[[143 136 112 132 115 147 107 131 143 128 111 109 132]
 [124 143 133 139 125 126 114 144 137 128 130 115 131]
 [103 117 151 129 146 101 142 129 116 122 153 137 122]
 [100 142 150 153 136  99 112 152 130 133 153 103 137]]
->
[[124 143 133 139 125 126 114 144 137 128 130 115 131]
 [100 142 150 153 136  99 112 152 130 133 153 103 137]]

[[110 143 127 124]
 [108 123 103 149]
 [152 129 144 112]
 [135 106 112 141]
 [106 148 123 122]
 [133 137 134 120]
 [125 137 140 119]
 [106 124 112 151]
 [148 111 122 134]]
->
[[108 123 103 149]
 [135 106 112 141]
 [133 137 134 120]
 [106 124 112 151]]

[[136 130 112 149 122 138 128]
 [130 128 142 128 130 150 128]
 [145 116 135 125 121 137 124]
 [144 129 125 139 128 143 133]
 [135 113 123 119 122 128 110]
 [126 121 134 109 120 142 124]
 [128 124 104 130 124 129 115]
 [110 134 119 140 123 139 118]
 [113 123 121 119 112 132 118]]
->
[[130 128 142 128 130 150 128]
 [144 129 125 139 128 143 133]
 [126 121 134 109 120 142 124]
 [110 134 119 140 123 139 118]]

[[126 128 131 137 104 132 124 147 127 144 121 132  98 132]
 [149 126 129 125 114 120 139 121 123 135 129 131 136 111]
 [130 139 136 121 114 115 126 119 127 139 128 126 111 116]
 [130 131 136 116 124 111 127 109 127 133 131 123 123 113]
 [121 130 134 113 143 113 123 103 130 121 134 120 134 120]
 [122 131 117 145 136 153 128 155 129 120 124 134 135 151]]
->
[[149 126 129 125 114 120 139 121 123 135 129 131 136 111]
 [130 131 136 116 124 111 127 109 127 133 131 123 123 113]
 [122 131 117 145 136 153 128 155 129 120 124 134 135 151]]

[[136 118 120 122 127 128 120 121 125 121 124]
 [136 110 116 120 130 126 121 107 126 123 127]
 [137 108 115 118 131 126 120 106 126 122 126]
 [130 128 127 127 126 129 125 130 127 125 126]
 [132 125 123 125 125 129 122 129 126 122 124]
 [135 116 123 121 130 127 124 118 126 123 125]]
->
[[136 110 116 120 130 126 121 107 126 123 127]
 [130 128 127 127 126 129 125 130 127 125 126]
 [135 116 123 121 130 127 124 118 126 123 125]]

[[141 125 126 121 123 140 130]
 [157 123 111 114 115 156 129]
 [129 118 137 120 131 130 135]
 [147 127 120 120 119 146 127]
 [153 130 114 121 114 152 122]
 [107 129 157 138 140 108 124]
 [142 116 126 113 125 142 137]
 [122 124 143 128 133 124 128]
 [147 132 119 126 117 147 119]
 [156 135 111 125 111 155 117]
 [116 129 148 133 136 117 127]]
->
[[157 123 111 114 115 156 129]
 [147 127 120 120 119 146 127]
 [107 129 157 138 140 108 124]
 [122 124 143 128 133 124 128]
 [156 135 111 125 111 155 117]]

[[116 122 145 113 116 138 111]
 [128 129 129 128 129 128 129]
 [128 131 130 129 133 130 128]
 [132 126 129 129 129 132 130]
 [134 140 106 137 137 122 143]
 [130 125 126 121 128 126 129]]
->
[[128 129 129 128 129 128 129]
 [132 126 129 129 129 132 130]
 [130 125 126 121 128 126 129]]
---
[[136 129 158 114 137]
 [142 140 135 136 141]
 [131 132 120 137 129]
 [110 114 113 122 112]
 [119 126 100 140 119]]
->
[[114 137 136 129 158]
 [136 141 142 140 135]
 [137 129 131 132 120]
 [122 112 110 114 113]
 [140 119 119 126 100]]

[[126 145 136 131 136 105]
 [123 145 122 130 118 126]
 [128 109 122 134 137 120]
 [121 123 141 125 134 141]]
->
[[136 105 126 145 136 131]
 [118 126 123 145 122 130]
 [137 120 128 109 122 134]
 [134 141 121 123 141 125]]

[[131 125 144 129]
 [130 127 151 131]
 [127 135 148 133]
 [130 126 141 129]
 [127 134 138 132]
 [132 119 131 125]]
->
[[144 129 131 125]
 [151 131 130 127]
 [148 133 127 135]
 [141 129 130 126]
 [138 132 127 134]
 [131 125 132 119]]

[[134 126 133 152 121]
 [134 121 131 139 132]]
->
[[152 121 134 126 133]
 [139 132 134 121 131]]

[[120 130 106]
 [116 150 102]
 [149 114 158]
 [155 111 100]]
->
[[130 106 120]
 [150 102 116]
 [114 158 149]
 [111 100 155]]

[[119 117 124 136 124 157 139]
 [119 117 124 136 116 145 151]]
->
[[157 139 119 117 124 136 124]
 [145 151 119 117 124 136 116]]

[[108 112 146 128 114 118 101 135 103 131]
 [102 118 148 132 124 121 108 136 105 129]
 [119 114 147 139 118 127 114 141 108 138]
 [141 128 120 134 127 127 133 132 139 147]
 [151 137 133 147 130 123 122 137 142 114]
 [110 133 135 114 143 114 151 122 135 156]
 [121 117 150 129 111 119 105 134 109 123]
 [150 136 134 147 125 126 129 143 149 114]
 [113 123 121 111 145 113 147 120 119 148]]
->
[[103 131 108 112 146 128 114 118 101 135]
 [105 129 102 118 148 132 124 121 108 136]
 [108 138 119 114 147 139 118 127 114 141]
 [139 147 141 128 120 134 127 127 133 132]
 [142 114 151 137 133 147 130 123 122 137]
 [135 156 110 133 135 114 143 114 151 122]
 [109 123 121 117 150 129 111 119 105 134]
 [149 114 150 136 134 147 125 126 129 143]
 [119 148 113 123 121 111 145 113 147 120]]
---
[[138 150 123 145 112 116]
 [136 119 141 128 121 142]
 [116 106 125 114 150 142]]
->
[[138 150 123 145 112 116]
 [116 106 125 114 150 142]]

[[121 115 117 129 130 136]
 [118 131 115 123 135 137]
 [129 132 124 127 132 134]
 [143 121 142 130 129 109]
 [148 133 146 129 124 103]
 [128 130 141 127 122 116]
 [133 115 116 120 137 130]]
->
[[121 115 117 129 130 136]
 [129 132 124 127 132 134]
 [148 133 146 129 124 103]
 [133 115 116 120 137 130]]

[[107 102 125 141 125]
 [123 119 110 133 127]]
->
[[107 102 125 141 125]]

[[140 115 151 121 134]
 [112 139 151 133 125]
 [119 123 151 136 153]
 [135 132 151 127 103]]
->
[[140 115 151 121 134]
 [119 123 151 136 153]]

[[140 137  98 140 147]
 [156 119 111 138 141]
 [133 120 103 134 137]]
->
[[140 137  98 140 147]
 [133 120 103 134 137]]

[[142 113 145 158 132 130 127 129 126 126 142 125 113]
 [117 116 136 121 142 146 127 147 127 127 133 127 117]
 [128 129 115 123 110 108 148 108 146 145 116 144 128]]
->
[[142 113 145 158 132 130 127 129 126 126 142 125 113]
 [128 129 115 123 110 108 148 108 146 145 116 144 128]]
---
[[115 107]
 [119 130]
 [137 134]
 [112 126]]
->
[107 119]

[[130 140]
 [133 158]]
->
[140 133]

[[146 104 134]
 [123 123 151]
 [155 139 132]
 [130 154 118]]
->
[134 123 155]

[[122 151 127]
 [136 141 154]
 [136 140 156]]
->
[127 141 136]

[[128 112]
 [130 106]
 [128 116]]
->
[112 130]

[[115 150 140]
 [135 138 123]
 [131 141 124]]
->
[140 138 131]
